Each path below is one point turned by a fixed rotation once a step. After each direction that follows a path, write how fast that rotation turns it, in degrees per step (0 if it stays still).
Each turn is a multiple of 5 degrees from 10 to 175, or 0.
Each row of a path follows its step; steps can be skipped.
path 1
step 0: [-0.04 -2.16 -0.16  0.11 -0.90  0.07  0.59  0.19  1.24  1.98 -1.42  1.39
 -5.46  1.52  1.32  1.79  0.30 -0.24 -0.97 -1.85 -1.54  0.15  1.68 -0.26
  0.29  3.30  0.36  0.89  1.21  0.41 -0.31 -2.55  0.48 -0.45 -3.54  0.12
 -0.65 -0.12  0.31 -1.99 -0.64 -0.23  1.37 -0.52 -0.98 -0.23 -0.10]
step 1: [ 0.84  0.77 -1.94 -0.73  1.53  3.30 -1.14 -1.43  0.64  2.49 -0.51 -0.89
 -2.17 -0.29 -3.61 -1.20 -1.28 -1.15 -0.35 -1.54 -0.11  0.46  1.09 -0.06
 -0.45  0.86 -2.37 -2.05  2.41 -3.34 -1.08 -1.10 -0.83  0.01  0.12 -0.86
  0.74 -0.16 -0.59 -2.15  1.61 -1.33 -0.26 -0.55 -1.10  2.02 -0.83]
step 2: [ 1.48 -3.78 -0.32 -2.29 -0.52  0.10 -1.33 -0.68 -2.92  1.07  0.31  0.12
 -1.03  1.25 -2.00 -0.93 -0.84 -1.67 -0.05  1.18  1.17  3.30 -1.82  0.31
 -1.66  1.73 -0.56  1.79 -0.07 -2.66  0.44  0.98  0.97  0.17 -1.01 -0.03
 -0.53  3.32  1.35  1.39  0.42  0.16  1.77  0.01 -1.41  0.83 -1.22]
step 3: [-1.00 -0.13 -0.75 -2.69 -0.54 -0.09  0.59 -1.80 -0.81 -0.17 -2.27 -0.86
 -1.50  1.95 -0.72 -1.40 -0.17  0.46 -3.06 -0.21 -4.32  1.06 -1.44 -0.48
 -0.49  0.92  2.93  0.85  0.75 -0.81  1.39 -0.55 -0.41  2.17 -2.05 -1.04
  2.26 -0.39 -1.32 -0.20 -0.98  2.22  0.93  0.16  0.70  2.34 -0.65]
step 4: [-0.21 -1.99 -0.79 -0.15 -1.98  2.57 -3.17 -0.58  1.07  0.66  0.50 -1.89
 -1.44  1.76 -0.55 -0.56 -0.67 -0.84 -2.57  0.85 -3.17 -1.14  1.93  2.51
  0.00 -1.31 -0.50 -1.26 -1.04 -0.82  1.50 -2.19  0.40 -0.97  0.52 -0.44
  2.23  2.85 -0.76 -0.33  0.91 -0.20 -1.56  0.17  0.17 -1.66 -1.49]
step 5: [-0.25 -1.74 -2.64 -1.12 -2.08 -1.10 -3.16 -0.27  0.36  1.17 -1.03  2.08
 -1.62  0.80  1.23  2.27  1.19 -0.73  0.34 -3.87  0.22  0.82 -0.17  0.24
  0.75  1.98 -2.78 -0.42  1.38  0.03  1.01  0.82  0.25 -0.70 -2.34 -1.55
  1.33  1.52 -0.85  1.49  0.39  1.56  0.01  1.43 -0.40 -0.26 -2.33]
step 6: [-0.93 -2.15 -0.93 -1.11 -0.82  0.69  0.00 -0.35  1.12  0.94 -0.68  0.95
 -5.03  1.36 -0.90 -0.20  0.33 -1.17  0.10 -0.63 -0.90 -1.41  2.75 -1.07
  0.47  2.63  1.85  0.86  2.24 -0.78 -3.00 -1.19 -0.20  0.00 -2.30 -0.28
 -0.99  0.32 -0.71 -2.22 -0.12 -0.23  0.76 -2.01 -1.59  1.45  0.52]
step 7: [ 0.76 -0.28 -1.90 -1.43  2.16  2.71 -1.96 -1.41 -1.66  1.27 -0.55 -2.34
 -1.69 -0.02 -2.94 -0.13 -1.23 -0.66 -0.80 -1.48 -1.80  1.79 -0.44 -0.62
  0.12  0.93 -1.56 -1.05  0.82 -3.17 -0.18 -1.24 -1.63 -0.46  0.88 -1.15
 -0.93 -0.23  2.26 -0.31  1.94 -2.43  0.09 -0.26 -1.93  0.52 -1.87]
step 8: [ 1.25 -2.18  0.17 -0.33 -2.08  0.64  0.30 -1.04 -3.05  0.21 -0.23  0.32
 -1.29  1.20 -1.03 -1.92 -0.08 -0.86 -1.00  0.26  0.13  3.81 -0.74 -0.35
 -1.39  0.90 -0.83  2.39  0.44 -1.43  1.96  0.50  1.08  0.69 -1.78  1.43
  1.72  2.77  0.61 -0.60  0.45  1.97  3.03 -0.07 -0.53  0.96 -2.97]
step 9: [-1.41 -0.52 -0.35 -1.07 -0.02  0.82  0.19 -0.56  0.89  0.83 -2.12  0.68
 -2.53  2.51  0.17 -1.39 -0.65  0.30 -3.23  0.28 -3.69  0.92 -1.09  1.02
 -1.55  0.98  0.99  0.43 -0.45 -1.35  0.83 -2.24 -0.89  1.61 -1.26 -2.30
  1.76  1.04 -2.20  0.45 -0.32  1.05 -1.82  0.23  2.25  2.75  0.52]
step 10: [ 1.34 -0.75 -2.26 -1.92 -1.55  1.32 -3.89 -0.37  1.38  0.84  1.99 -0.80
 -0.96  1.90 -1.43  0.05 -1.58 -1.99 -1.77 -0.46 -1.53 -1.71 -0.39  2.94
  1.10  0.71 -0.68 -2.16 -0.67 -0.80  0.72 -1.08  1.41 -1.32 -0.87 -0.17
  1.88  2.15 -0.94 -0.61 -0.70  0.42 -0.49  0.22 -0.79 -2.45 -1.48]
[-0.65 -0.14 -0.14 -0.42  0.41 -0.22 -0.11 -0.43 -0.07 -0.48 -0.58 -0.30
  0.00  0.03 -0.76  0.05  0.21  0.14 -0.11  0.47  0.04  0.18 -0.22 -0.79
 -0.34  0.18  0.18 -0.61  0.39 -0.34 -0.64  0.31  1.21 -0.52  0.81  0.17
 -1.14  0.08 -0.17 -0.23  0.82  0.07  1.18  0.74  0.00  0.06  0.22] -> 70
[-0.19 -0.20 -0.41 -0.09  0.38  0.16  0.11 -0.19  0.95 -0.08  0.02  0.62
  0.02  0.19 -0.12  0.84  0.28 -0.36  0.92 -0.35  0.70 -0.48 -0.43  0.81
 -0.54  0.72 -0.22 -0.68  0.58  0.61  0.03 -0.36  0.67 -0.62 -0.46 -0.24
  0.74 -0.03 -0.20 -0.57  0.10 -0.92  0.06 -0.48 -0.39  0.07  0.68] -> 70
[-0.27 -0.41 -0.26 -0.52  0.11 -0.16  0.05 -0.77 -0.30 -0.61 -0.65  0.91
  0.70  0.30  0.01  0.25  0.10 -0.25 -0.68  0.53 -0.20 -0.81 -0.30  0.88
  0.03 -0.53 -0.51 -0.17 -0.40 -0.99  0.40 -0.22 -0.47  0.03  0.05  0.63
  0.36 -0.15 -0.01  0.31 -0.13  0.84  0.52 -0.57  0.45 -0.38  0.84] -> 60
[ 0.74 -0.35 -0.03  0.00 -0.45  0.44 -0.75  0.18 -0.47 -0.31  0.14 -0.05
  0.44 -0.28 -0.04  0.86 -0.64 -0.09  0.09 -0.94  0.17  0.46 -0.98  0.32
  0.36  0.89  0.06  0.39 -0.35  0.38  0.13  0.31  0.66 -0.64 -0.32  0.98
 -0.37 -0.35  0.58  0.95 -0.18  0.38  0.43  0.15  0.30 -0.27 -0.29] -> 130
[-0.30  0.32 -0.09  1.05  0.55  0.54  0.73 -0.10 -0.71 -0.58  0.04  0.92
 -0.68  0.21  0.18 -0.16 -0.20  0.01  0.01 -0.36  0.45  0.43 -0.26 -0.15
  0.34  0.46 -1.00  0.09 -0.18 -0.24 -0.53 -0.80 -0.72 -0.16 -0.01  0.31
 -0.76 -0.12  0.84 -0.99  0.33 -0.01  0.23 -0.33 -0.11  0.19 -0.44] -> 55
[-0.66 -0.52  0.12  0.14 -0.02  0.63  0.35  0.13 -0.03  0.39 -0.22 -0.68
  0.48  0.62  0.41 -0.23  0.69 -0.52  0.11 -0.15 -0.43 -0.62 -1.04 -0.71
  0.28  0.37 -0.60 -0.11 -1.34  0.67 -0.36 -0.08  0.18 -0.25  0.43 -0.05
  0.63  0.51 -0.36 -0.48 -0.56  0.61 -0.22  0.58  0.01  0.13 -0.08] -> 65
path 2
step 0: [ 0.66  0.90  0.85 -1.50 -1.39  1.48 -1.37 -1.00 -3.10  0.45 -1.11  1.17
  0.16  0.02  2.58  0.35  0.96  1.11 -1.33 -2.15 -2.54 -1.46 -1.30  2.05
  0.34  1.56 -2.02  0.57 -3.03 -0.19 -0.74  0.99 -1.99  1.57 -2.48  3.04
 -0.16  0.89  1.52  2.00  4.61 -1.49 -2.74 -0.55  0.55 -1.06 -0.49]
step 1: [-0.38  2.03  0.58  0.89 -2.32 -0.95  0.62  0.67  0.66  2.72 -0.70 -1.96
 -1.27  0.01  0.28  0.20  2.04 -3.65  0.03  0.13  1.20  1.50  0.24  0.44
 -2.12  0.14 -1.77  1.49  3.54  0.36  1.55  1.64 -0.53  1.52 -1.60 -1.99
 -0.64  2.42  0.12 -4.68 -0.62 -2.30  3.36 -0.81 -0.29 -1.50  0.42]
step 2: [-0.87 -2.01 -1.03  0.33  1.39 -3.07 -1.17  2.42  2.21  2.27 -0.02  2.21
 -0.37 -1.05 -0.24 -0.64 -2.04 -2.26  0.78  2.45 -1.65 -3.45 -2.46  1.72
  2.23 -2.21  0.74  1.00  0.99 -0.15 -2.88 -0.86  0.23 -0.10  0.95  0.81
  1.58 -0.94  2.25  3.18  0.97 -1.26 -0.43  0.70 -2.13 -1.87  0.98]
step 3: [-0.67  2.42  2.07 -0.99  0.16  2.25 -1.07 -1.71 -3.71  0.52  1.39  0.02
  0.94 -4.08  2.17 -1.59  0.86 -1.06 -1.40 -2.67  0.57  1.02  0.83 -1.31
 -1.13  2.34 -0.71 -2.26  1.97 -0.95 -2.27  0.14 -1.68  1.49 -0.98 -0.34
  0.65 -0.13  0.84  3.67 -0.43 -1.46  0.96  2.70  2.14  0.20 -0.50]
step 4: [-3.29 -0.50  2.04  0.56 -0.16 -2.66  0.77  0.98  2.31  1.26  1.05  0.80
 -3.54 -1.44 -2.06 -0.22  2.53  2.40 -0.58  1.36  1.85  1.98 -0.51 -0.42
 -0.53 -0.75  0.19  0.32  3.66  0.33  1.89 -1.97  2.90 -0.45  0.80  1.63
  0.46  1.22 -2.52 -0.96 -0.64  0.23  2.72 -1.45 -1.18 -0.38 -2.20]
step 5: [-1.07 -0.79 -3.01 -1.98  2.71  0.77  0.74  2.69 -0.85 -0.37  0.67  1.44
  0.89  0.16  0.29 -2.37 -0.81  1.38 -2.12 -0.24  0.52 -3.84 -0.52 -0.15
 -0.08 -1.43  2.13 -0.49 -1.99  1.66 -1.14  2.81 -0.78 -0.50  3.48 -0.21
 -2.47 -1.79 -1.08  3.03 -0.97 -1.51 -1.88  0.58 -0.09 -1.88 -2.25]
step 6: [-0.14  1.88  1.10 -2.92 -0.49  0.33  0.34 -2.14 -2.45 -1.04  0.37  1.83
 -0.64  2.14 -1.72  2.20  3.48  0.50 -1.34 -2.79 -0.20  2.50  2.76 -0.98
  0.38 -0.06 -1.36  0.67  1.12 -2.96  2.51  0.32 -1.89 -0.05  2.07  0.01
 -1.28  0.48  0.73  1.39  1.00 -0.35  2.08  1.30  2.61  2.66  1.97]
step 7: [-0.14 -1.09 -0.69  1.72  1.59 -1.26  0.62  2.08  2.53 -0.18 -0.32  0.16
 -1.49  0.40  1.75 -1.29  4.56 -0.82  1.12  1.91  1.28 -0.71 -0.17 -2.26
 -1.22 -4.47  0.83 -0.43 -1.14 -2.54  0.22  1.26  1.05 -1.42  0.61  0.70
  1.62  0.00 -0.45 -3.54 -0.29  2.81 -0.66 -3.54 -0.25 -0.92  0.05]
step 8: [ 1.43 -2.54 -2.42  0.59  0.12  1.06  0.76  1.83 -2.94  0.55  0.55  2.83
  1.54  2.45 -0.45  0.28 -2.28  0.15 -0.42 -1.33 -3.08  0.37  3.21 -0.09
 -0.91  1.54  0.76 -0.84 -1.42 -0.40 -2.49  0.34 -2.32 -0.49 -0.39 -0.60
 -0.53  3.00  1.83  3.43  0.58  0.24 -2.52 -1.92 -0.17 -2.65 -0.19]
step 9: [-2.65  2.49  1.02 -1.25 -0.66  0.78  1.02 -1.08 -1.21  0.28  2.19  0.58
  0.21  0.09  1.22  0.88  1.62 -1.52  0.70 -0.36  0.31  1.48  1.52  1.46
  3.00  1.09 -1.90 -1.91  3.16  1.14  0.60  0.07 -1.78  0.11 -2.54 -0.63
  0.42 -0.85 -0.63 -4.10  2.43  1.05  1.00 -3.47  1.27  2.17  3.07]
step 10: [ 1.36 -1.00 -1.35  2.58  1.51 -2.96 -0.59  3.14  2.36  2.19  2.52 -1.75
 -0.86 -0.61  2.55  0.25  0.57  0.14 -0.47  3.71 -2.99  0.46 -1.32  0.01
 -0.52 -2.20 -0.09  1.48 -3.04  2.68 -0.83 -1.44 -1.66 -0.80 -0.81 -0.03
  0.94  1.07 -2.84 -0.06  0.64  0.25  1.47  0.76 -0.15 -1.87  0.03]
[ 0.11  0.13 -0.02  0.56  0.18 -0.43  0.33 -0.08  0.35  0.38 -0.55 -0.35
  0.45  0.34 -0.38  0.27  0.57 -1.39 -0.50  0.40  0.10 -0.46  0.14 -0.44
 -0.03 -0.68 -0.29 -0.12 -0.58 -0.43 -0.59 -0.20  0.22 -0.45  0.24 -0.26
  0.38 -0.20  0.08  0.62  0.13  0.04  0.44  1.23  0.54  1.09  0.69] -> 85
[ 0.59 -0.61 -0.06  0.21  0.53  0.69  0.49  0.32 -0.77 -0.98 -0.32  0.74
  0.46 -0.10  0.13  0.01 -0.50 -0.13 -0.81 -1.10  0.17 -0.55 -0.66 -0.51
  0.50  0.06 -0.55  0.37  0.23  0.37 -0.02  0.05 -0.40  0.65 -0.22 -0.08
  0.26  0.47  0.03  0.53  0.63  0.53  0.62  0.24 -0.60  0.28 -0.08] -> 130
[ 0.08  0.08 -0.89  0.06 -0.43 -0.34 -0.52 -0.01  0.24 -0.11 -0.37 -0.29
 -0.83 -0.37  0.26 -0.05  0.18 -0.63  0.13  0.42  0.53  0.58  0.44 -0.43
  0.56 -0.37  0.47 -0.16 -0.17  0.72 -0.44 -0.45 -0.47  0.89  0.87  0.23
 -0.52 -0.09  0.22  0.04  0.89  0.78 -0.40  0.02 -0.96  0.38 -0.72] -> 135
[-0.28 -0.22  0.34 -0.62 -0.02 -0.27 -0.04 -0.73  0.49 -0.02 -0.38 -0.39
 -0.63 -0.08  0.31  0.34 -0.35  0.48 -0.52 -0.29  0.25 -0.38 -0.60 -0.81
 -0.29  0.22  0.01 -0.77  0.54  0.22 -0.08 -0.46  0.33  0.40  1.24 -0.48
  0.33 -0.84 -0.42  1.01 -0.64 -0.36  0.78 -0.21  0.17 -0.48 -0.16] -> 40
[-0.76 -0.32  1.12 -0.44  0.58  0.08 -0.39  0.08  0.53  0.11 -0.29 -0.08
  0.00 -0.49  0.40  0.09 -0.48 -0.74  0.48 -0.05  0.45 -0.05  0.72  0.16
 -0.29 -0.17  0.00  0.38 -0.10  0.55  0.22  0.33  0.19  0.14 -0.92  1.05
 -0.71 -0.18  0.47  0.61 -0.27 -0.34  0.88  0.74 -0.62 -0.35 -0.21] -> 35
[-0.69  0.30 -0.02 -0.02  0.08  0.17  0.36  0.23 -0.09 -0.17  0.84 -0.23
  0.26 -0.45 -0.48 -0.29  0.24  0.78 -0.82  0.50 -0.03  0.29 -0.24  0.27
  0.15  0.54  0.20  0.07 -0.80  1.07  0.11 -0.62  0.14 -0.54 -0.42  0.02
 -0.54 -0.47 -1.31  0.43  0.26  0.00  0.45  0.31 -0.01  0.95 -0.62] -> 60
[ 0.01 -0.09 -0.52  0.87 -0.50  0.10  0.09  0.10 -0.52 -0.31 -0.31  0.15
 -0.52 -0.38 -0.46  1.54  0.38  0.77 -0.24  0.00 -0.20 -0.18 -0.11  0.47
 -0.05 -0.80  0.17 -0.13  0.35  0.70 -0.10 -0.34 -0.04 -0.18 -0.33  1.25
  0.15 -0.47  0.90  0.36 -0.48 -0.45  0.02 -0.35  0.12  0.30  0.49] -> 170
[-0.60 -0.15 -0.25  0.69 -0.40  0.11  0.67  0.12  0.18  0.64 -0.80 -0.04
  0.22  0.95 -0.56 -0.26 -0.38 -0.13 -0.65 -0.36  0.51 -0.73  0.87  0.10
 -0.50  0.56 -0.20 -0.52  0.31  0.63 -0.39  0.12  0.89  0.38  0.12  0.63
 -0.23  0.77 -0.43 -0.43  0.36 -0.45 -0.36 -0.47  0.11 -0.18 -0.51] -> 100
